(in the rows, 128 means zero)
One turn moves every row onto another: examples first, then more rows asked
q_243: [136 120 137 134 133 102  82 123 128 119 112 121 129]
q_79: [120 137 111 114 116 139 108 137 121 129 112  86 102]
q_786: [133 113 124 174 102 121 120 128 121 163 123 129 140]
q_226: [156 110 125 155 115 139 146 124 161 147 142 152 130]
q_682: [144 107 113 143 123 144 140 121 173 144 147 156 117]
q_240: [146 100 124 145 125 131 147 134 174 162 143 137 129]
q_227: [141 132 139 145 124  99  92 128 117 120 120 138 140]
q_408: [164 135 116 108 112 122 115 143 150 113 111 133 107]
q_687: [158 127 133 102 119 123 123 127 167 127 107 139 117]
q_202: [109 126 129 104 156 140 123 104 140 128 153 136 117]
q_249: [116 143 117 118 116 144 141 165 138 161 136 106 111]
q_587: [122 130 113 142 164 122 118 130 121 147 170 124 102]
q_165: [103 140 130 113 149 145 117 112 148 134 150 145 108]
q_936: [122 129 106 121 112 146 148 153 143 164 135  96 110]
q_743: [125 130 126 140 133  92  85 134 119 128 131 136 132]
q_414: [161 128 140 107 122 117 133 129 137 105 113 134 124]
q_264: [109 119 113 145 162 119 113 119 124 146 167 117 113]
q_618: [156 106 129 137 120 140 165 120 155 140 137 143 127]
q_535: [113 132 125 105 156 135 124 115 157 127 155 138 112]
q_453: [132 101 118 169 118 110 113 129 124 171 125 112 130]
q_573: [126 100 128 169 111 127 140 123 119 160 131 121 141]
q_929: [126 124 111 117 119 149 117 137 112 128 119  82 106]
q_610: [124 136 111 128 119 155 108 138 119 128 120  94  91]
q_120: [117 129 115 108 114 149 150 155 134 155 132  96 121]
q_155: [115 112 111 166  98 128 118 138 129 172 125 122 133]
q_965: [130 122 141 143 125  98 106 122 102 124 116 123 141]
q_597: [171 135 130 118 110 123 126 133 149 119 113 145 122]
q_49: [118 117 115 132 165 121 128 121 119 147 171 120 117]

q_687 turns into q_240
q_120 turns into q_49
q_226 turns into q_786
Now find these:
q_408 turns into q_682
q_936 turns into q_264
q_618 turns into q_573
q_165 turns into q_249

One turn moves every row onto another: examples first, then more rows asked
q_609: [152 146 128 116  95 134 153 124 129 129 146 111 110 149 124 162 113 145
 137 142]
q_773: [146 135 159 156 144 109 115 102 157 152 113 113 126 114 129 110 157 139
 130 154]
q_271: [129 148 135 118  91 148 134 119 128 127 152 118  97 134 129 148 113 135
 145 136]
q_949: [156 105 117 125 108  86 148 125 152 113 113 107 165 152 134 140 121 117
 106 122]
q_351: [161 132 157 155 145 104 127 103 158 153 110 112 132 120 125 121 157 147
 128 157]
q_122: [145 109 129 130  98 142 117 109 114 144 110 146 136 174 163 142 126 134
 105 162]
q_656: [143 129 142 153 137  73 145 132 130 154 135 105 135 153 125 110 120 108
  94 127]
q_718: [142 152 133 133 104 125 156 133 118 149 141 103  99 150 122 152 108 140
 117 149]
q_464: [137 110 131 129  95 147 111 106 115 142 112 150 134 170 166 140 127 131
 111 159]
q_896: [126 105 125 117  97 114 118 111 159  95 124 124 152 130 142 124 126 104
 133 109]
q_530: [171 116 131 122 123  82 151 122 148 120 138 115 162 157 124 134 131 121
 126 117]
q_561: [110 130 148 148 125 102 110 120 135 138 146 122 119 128 134  89 127  90
 120 113]
q_233: [132 111 131 135  97 148 109 108 113 146 112 146 129 170 167 136 127 127
 105 160]
q_536: [136 117 141 116 112 109 116 108 153 103 150 130 148 133 134 115 135 105
 152 104]
q_29: [121 154 139 136 100 137 135 127 119 146 147 110  85 137 127 141 110 129
 125 143]
q_109: [150 130 158 148 139 116 111  98 163 140 114 120 130 110 130 116 161 141
 144 148]
q_383: [ 97 117 134 145 109 108 107 120 140 126 122 118 126 123 144 101 116  89
 105 115]
q_924: [138 113 132 135 100 143 115 109 112 148 110 146 132 172 164 138 124 130
 101 163]
q_338: [126 118 126 153 119  84 139 132 135 145 111 101 139 146 135 116 111 103
  79 129]
q_285: [164 129 155 144 141 109 124  98 163 140 112 116 137 117 127 123 160 148
 142 152]

q_530 turns into q_536
q_109 turns into q_773
Now find these:
q_464 turns into q_233
q_383 turns into q_338
q_609 turns into q_271

One turn moves every row onto another: examples first, then more rows asked
q_352: [111 128  94 117 150 102  84 113 119 111 135 125 122 134 150  95 144 118]
q_539: [125 129  92 129 135  84 107 119 110 115 122 170 183 142 160 153 128 134]
q_918: [127 145  85 129 187 129 173 133 148 126 148 127 169 138 155 106 149 129]
q_914: [111 132  89 142 168  88 158  90 105 103 140 141 147 140 130 124 140 132]
q_195: [135 136  86 126 123 106 119 153 138  91 126 153 125 142 139 136 134 137]
q_911: [136 126 111 111 154 120 107 114 119 126 135 150 211 141 139 134 143  97]
q_642: [121 139  90  94 177 115 114 124  99 137 114 128 149 143 184 108 162 125]
q_290: [110 125  96 125 159  95  82  98 121 121 123 142 136 138 151 103 133 110]
q_565: [148 123 107  97 137 150 115 155 119 105 156 129 167 137 141 127 157 131]
q_920: [139 139  82 133 186 129 150 117 139  95 134 155 198 130 123 143 138 143]
q_592: [137 124  90 120 126 107 114 147 111 102 134 162 152 143 162 152 132 160]
q_169: [114 150  85 131 130  70 107 115 135 102 120 145 169 135 135 126 138 101]
q_775: [124 148  86 130 188 123 172 126 147 127 149 125 176 137 154 105 150 123]
q_181: [129 149  79 130 183 116 145 110 136  90 142 136 209 124 121 130 148 131]
q_175: [130 134  89 137 136  91 115 128 139 109 108 174 152 146 139 147 120 119]
q_173: [133 151  77 123 175 127 147 127 135  79 155 124 191 121 122 122 157 144]
q_942: [125 135  91  97 179 119 116 125 100 140 110 136 147 146 184 114 157 128]
q_595: [117 128  89 137 163 102 163 108 106  97 146 137 128 141 132 124 143 147]
q_427: [110 135  87 137 163  92 159 100 103  96 148 128 139 137 130 118 147 138]
q_886: [119 152  82 121 118  86 112 141 134  84 138 125 142 131 136 115 152 121]
q_596: [125 151  99 139 195 112  78 147 142 100 112 144 167 134 128 133 165 129]
q_164: [118 126  90 143 169  98 161  99 107 105 137 149 137 144 132 131 135 142]
q_150: [123 139  85 112 116  95 109 147 107  89 152 127 156 131 158 129 153 151]
q_945: [125 143  86 133 190 122 172 123 147 132 143 133 178 139 155 109 144 124]
q_10: [121 137  91  96 179 115 115 121  99 141 110 134 153 145 185 112 159 122]
q_456: [112 132  78 126 176 130 110 160 133 105 170 127 198 135 163 108 163 125]
q_792: [128 149  99 137 193 118  80 153 142  97 114 143 160 134 129 133 165 135]
q_789: [123 154  98 137 191 111  77 147 141  97 116 137 166 132 127 128 169 129]
q_74: [121 116  98 125 161 109  88 110 123 123 117 157 122 144 152 115 125 123]
q_273: [131 136 105  99 139 123 106 129 115 108 157 116 197 130 139 113 164 104]
q_873: [125 121  80 129 179 146 116 172 135 109 163 147 184 144 165 122 151 139]
q_38: [112 144  87 120 125  72 103 118 105 102 140 135 188 130 157 129 148 126]
q_709: [121 120  96 118 152 117  90 123 123 112 130 139 108 140 152 106 136 132]
q_104: [110 129  80 135 185 120 107 142 133 117 156 144 217 138 163 116 152 111]
q_112: [126 152  98 135 189 115  78 154 141  94 118 136 160 132 128 128 170 134]
q_477: [123 137  90  94 177 121 116 128 100 137 114 131 143 146 184 110 161 129]
q_726: [143 140  80 126 178 139 153 134 139  84 146 142 180 128 123 137 147 156]
q_734: [153 113 113 110 152 147 115 139 122 122 133 163 180 147 143 147 136 124]
q_459: [123 118  83 137 188 136 112 153 137 122 149 164 202 146 166 131 141 127]
q_190: [129 142  87 132 189 129 174 130 148 130 144 136 171 141 156 112 144 130]

q_477 turns into q_642
q_190 turns into q_918
Now find these:
q_104 turns into q_459
q_74 turns into q_709
q_539 turns into q_592
q_195 turns into q_886
q_914 turns into q_164
q_792 turns into q_112
q_173 turns into q_181
q_911 turns into q_734

One turn moves every row onto another: examples first, then more rows asked
q_620: [106 104 130 118 105 154 101 153 151 125  77 148 134 143 143 123 126 146
 104 140 154 146]
q_54: [110 139 113 130 111 140  94 115 150 145 149 145 127 130 122 127 124 157
 118 138 113 149]
q_833: [115 135 124 120 110 134 131 139 146 132 125 134 141 161 117 151 177 148
 110 118 171 132]
q_975: [105 122 104 115 139 130 118 152 145 131 123 153 144 128 160 182 109 126
 145 103 148 116]
q_105: [154 132 143 101  99 146 119 145 141 104 139 138 116 133 145 129 102 110
 147 140 102 146]
q_510: [129 130 154 105  94 147 113 112  93 132 109 134 150 121 152 152 105 159
 139 133 148 142]
q_55: [146 136 105 113  99 136 136 159 120 137 103 109 143 145 132 151 109 105
 135 123 148  91]
q_962: [104 145 151 120  93 167 103 160 125 167 146 120 127 128 122 142 139 134
 144 125 121 131]
q_768: [123 125 129 159 114 135  92 118 121 135 147 140 158 129 148 147 111 135
 131 118 121 158]
q_40: [134  93 148 129  93 157 135 117 104 137 146 131 149 134 108 138  98 139
 124 138 169 132]
q_555: [142 109 138 142 135 178 114 150 146 122 140 119 104 122 152 139 135 125
 123 136 173 116]
q_883: [141 143 101 118  96 136 126 153 126 138 101 109 139 149 115 148 110 103
 134 126 147  90]
q_646: [128 122 140 119 106 132 121 121  99 133 115 160 152 137 140 144 113 150
 160 133 105 109]
q_4: [135 155 134  84  88 128 134 133 140 119 125 156 157 150 123 167 121 130
 140 103 120 121]
q_939: [114  93 144 129 104 163 105 148 145 119  74 145 129 132 125 128 117 132
 110 152 144 140]
q_396: [129 126 160 111 111 148 101 143 147 120 144 112 112 128 117 114  82 114
 135 133 124 119]
q_73: [117 123 127 136  94 164 129 169 128 156 135 149 120 135 135 122 146 164
 140 118 125 146]
q_960: [152 103 146 135  99 143 105 141 145 132 127 142 152 112 104 162  80 133
 126 136 175 121]
q_851: [119 130 135 106 123 143 151 159 148 140 131 147  95 133 106 133 105 138
 111 158 165 117]
q_551: [121 154 149 117  90 113 148 130 137 127 130 147 141 151 116 128 114 160
 141  98 131 135]
q_22: [130 141 148 105  84 151 106 114 129 151 112 154 101 109 130 137  92 112
 130 110 133 134]
q_90: [117 125 141 102 112 145 148 159 152 142 139 143  97 127 107 140 107 129
 108 154 173 122]
q_859: [128 116 139 107 124 132 132 126 128  86 117 130 131 164 123 160 104 103
 108 115 165 120]
q_693: [137 116 125 142 105 126 121 167 161 119 118 168 123 138 120 149 164 122
 128 133 124 107]
q_309: [147 110 127 121 106 120 112 133 143 128 141 150 154 117 106 167  85 135
 139 138 177 118]
q_327: [150 117 146 135 111 180 120 160 126 142 137 127 101 128 131 142 131 101
 116 137 175 129]
q_969: [102 123 162 110 110 141 107 100 156 141 122 152 119 119 154 147 113 123
 135 117 140 161]
q_740: [144 115 138 118 132 125 148 128 134  92 124 126 134 165 139 153 112 101
 143 126 151 104]
q_497: [105 138 104 124 133 136 112 157 145 150 108 151 133 134 170 169 122 133
 125 100 147 116]
q_558: [133 111 124 121 109 144 131 140 134 154 122 148 161 162 124 157 166 133
 129 114 180 132]
q_361: [115 117 153 109 108 162 128 125 141 112 102 162 123 133 159 132 149 132
  91 117 136 141]
q_161: [129 120 111 117 126 129 102 119 141 141 157 119 146 130 162 159 132 110
 138  98 140 112]
q_692: [128 113 126 149 108 125 125 167 164 112 119 158 135 139 124 141 166 125
 120 131 125 112]

q_692 turns into q_55
q_768 turns into q_510
q_40 turns into q_361
Now find these:
q_962 turns into q_551
q_396 turns into q_73
q_883 turns into q_851
q_22 turns into q_54
q_859 turns into q_555
q_497 turns into q_309
q_327 turns into q_833
q_620 turns into q_975

